One turning vector, and how many ticks it has turned
The counts run from 0 to 515.
[159 176 136 105 129 142 140 106 170 151 110 161 193 165 159 122 125 114
  84  71 124 115 150 115 139 122 112 113 135 150 144 102 140 135 163 138
 169 114] -> 420
[168 190 122  94 133 136 119 101 140 133 149 126 184 183 150 106 137 148
  99 120  98 123 145 152 131  99 124 110 126 107 140  94 161 161 123 110
 124 127] -> 463
[172 157 141  94 105 161 126  86 132 130 123 114 194 177 124 119 144 130
  94 106  72 167 150 130 136 106 110 115 150 156 160 138 137 150 124 130
 105 120] -> 17
[183 175 145 112 128 154 141  89 162 150 123 177 164 177 157 112 119 151
  87  99  85 144 157 131 139 111 142 136 129 137 150 118 140 147 134 123
 123 102] -> 357
[164 184 105  82 106 120 116  94 134 140 122 135 196 173 126 153 141  84
  97 105 114 122 145 132 142 125 152  99 145 127 169 137 141 157 131 117
 133 104] -> 245
[123 188 155 117 148 121 130 133 184 155 114 145 197 148 149 104 137 116
 131  90 128 112 176 115 130 110 116  94 144 152 142 114 151 137 145 137
 167  99] -> 213
[142 183 130 118 101 139 125  96 139 113 143  93 190 162 128 107 125 115
 130 115  93 109 185 136 145  96 156 107 136 121 156 123 155 157  90 135
 102  98] -> 226
[138 168 109  89 132 135 116 100 205 136 136 116 152 167 132 122 147 119
 103  99  69 138 189 126 126  92 120 137 149 153 151 106 139 147 142 131
 137 109] -> 511
[134 178 138 112 127 153 118 114 185 146 140 152 173 157 139  96 158 104
 142 112  78 126 184 134 139  81 157 106 131 114 149 105 157 135 120 133
 141 119] -> 275
[144 191 170 109 143 134 136 122 180 132 134  93 197 141 115  98 139 144
 116  99 116 122 176 108 147 133 118 104 116 126 141 123 150 165 138 150
 130 104] -> 504
[160 161 119  83 111 152 152 105 182 135 149 122 179 167 131 147 152 144
  91  78 115 129 167 146 137 104 133 127 107 111 141 110 148 136 127 158
 108  97] -> 235
[146 193 113  88 119 117 123 111 173 132 155 106 181 145 119 106 166 110
 124  90 130 103 166 134 129 103 111  74 144 129 149 114 155 152 113 142
 136 105] -> 280
[151 189 147 102 131 129 158  93 187 151 150 147 165 141 131  95 153 145
 124  84  86 119 165 112 142  72 122 125 136 139 128  86 146 135 122 136
 135 123] -> 49
[142 162 158 102 130 158 109 102 153 139 147 144 187 172 156 106 146 126
  91 114  82 166 170 148 138  92 135 133 106 126 149  98 153 153 150 124
 128 115] -> 67
[139 174 138 109 110 156 143 130 136 134 137 157 197 170 132 112 134  98
 135  73 112  98 168 136 141 113 136  86 154 118 141 107 152 135 148 136
 184 121] -> 93
[171 172 119 100 133 130 102 118 174 134 128 145 169 193 140 132 143 148
  90  97  99 146 184 137 137 109 111 136 139 124 137  99 152 144 157 116
 135 121] -> 238
[170 167 137  84 123 116 109 102 135 116 162 155 196 164 131 133 125 138
 111  83 132 124 189 149 150 111 120 117 114 129 160 114 143 156 149 151
 118 106] -> 11
[155 180 155 105 129 165 165 106 147 150 112 121 202 164 158 107 117 134
  95  83 117 127 119 123 131 127 145  93 136 119 156 128 137 154 126 129
 143  85] -> 25
[168 164 122  97  99 122 137  98 134 128 121  97 192 174 123 141 152 122
  79  79 135 120 169 125 143 137 101 110 145 140 159 118 154 148 144 124
 151  99] -> 470
[149 166 168  90 118 130 157 137 124 133 157 154 213 161 102 116 138 132
 117  86 107 116 146 121 119  98 116 104 174 137 145 108 146 142 143 134
 150  93] -> 489
[135 177 154 103 120 118 112 109 135 113 172 143 180 151 121 114 132 119
 104  71 120 133 195 145 131  90 118 105 138 145 151 110 128 155 144 137
 137  90] -> 283
[149 164 142 100 120 157 126 126 162 117 159 130 186 175 107 119 138 138
  93  91  88 156 175 138 115  92 102 115 144 141 145 120 135 146 128 149
 101  89] -> 117
[152 202  97  88 130 117 104  82 149 119 151 107 171 161 142 113 144 103
 104 103 108 118 172 122 146  95 127 108 148 122 155 107 154 166 119 111
 129 121] -> 346
[153 173 134 114 103 145 120 101 137 125 123 121 196 179 151 119 116 125
  95 118 130 118 170 151 131 125 151  97 123 128 179 139 151 163 110 131
 116  75] -> 126
[167 177 135  96 115 138 140  78 137 158 103 135 182 172 161 127 128 119
 123  78 114 106 162 153 147 127 140  88 118 134 142 120 148 147 149 117
 165 131] -> 194
[149 178 138  92  84 132 122 102 138 138 126 132 215 177 146 145 140 109
 101 104 133 126 165 152 149 125 138 102  90 134 146 120 146 160 149 139
 137 114] -> 128
[146 174 166 120 112 125 163 108 142 139 131 148 168 148 113 109 122 116
 120  78  97 118 176  94 148 111 175 130 148 133 156 119 139 156 140 122
 162  81] -> 266
[147 173 120  97 101 139 159 101 143 144  97 109 208 161 135 150 139 113
 123  64 124 113 143 112 145 112 151  98 158 134 162 138 138 125 123 141
 146  99] -> 144
[153 169 166  88 131 127 113 102 180 144 152 139 174 155 131 101 169 146
 123 122  83 152 180 129 139 100 124 119 105 146 141 108 157 160 148 143
 140 124] -> 339
[170 182 143 110 135 121 127 114 194 149 122 112 177 161 125 127 148 139
 107 119 102 125 186 140 132 113 129 125 129 123 140 118 160 136  99 119
  82  88] -> 171
[167 184 144 117 112 145 121 106 114 142 116 157 191 185 169 114 125 133
 107  98 121 124 161 170 139 112 139 101 144 116 155 112 160 142 128 106
 142 112] -> 192
[151 185 143 106 136 115 128 145 181 148 135 130 193 166 109 132 149 128
 128  93  90 126 194 147 124  94 117 120 161 115 124 108 148 121 129 117
 102 112] -> 444
[129 170 159 112  89 132 133 131 168 134 134 123 211 161 121 131 148 130
 133 101 132 119 192 134 137 113 140 106 104 137 153 123 153 141 133 167
 138  82] -> 334
[162 173 112  77  97 131 108  98 142 136 114 118 200 188 129 157 147 106
 116 102 107 135 149 138 139 129 146  90 141 137 166 146 139 150 136 132
 131 115] -> 244
[168 200 123 113 128 141 101  89 174 142 146 146 150 161 132 104 146 115
 116  85 104 141 181 143 146 112 158  92 129 107 146 127 133 158 116 113
 123 116] -> 175
[130 165 158 116 117 136 137 101 180 141 124 115 182 149 147 120 145 139
 121  89  94 142 207 143 142  82 130 139 114 155 152 103 152 138 135 144
 128  97] -> 168
[145 160 166  99 135 109 161  99 158 147 127 141 180 156 123 129 110 133
 139 111  64 108 169 132 127  86 140 142 155 167 151 114 146 144 140 120
 138  87] -> 493
[145 191 117 101 127 114 103 104 168 136 135 132 172 193 143 129 107 123
  97 121  79 130 172 144 117  91 139 129 147 145 138 111 133 164 130 101
 121  90] -> 121
[164 182 163 117 154 117 136 125 170 167  95 121 199 155 141 116 137 133
 139 112 101 112 172 139 135 119 121 105 165 131 151 132 167 119 119 108
 115  99] -> 378
[158 186 132  95 129 114 130  82 140 163  97 146 186 160 154 142 130 101
 128 110  95 111 147 133 144 107 172 114 149 137 161 124 156 138 130  93
 143 114] -> 311
[120 181 121 119 106 143 104 125 167 131 134 126 191 176 150 129 153 117
 118 112  97 143 191 156 130  72 148 125 132 119 143 102 150 140 117 126
 124 108] -> 2
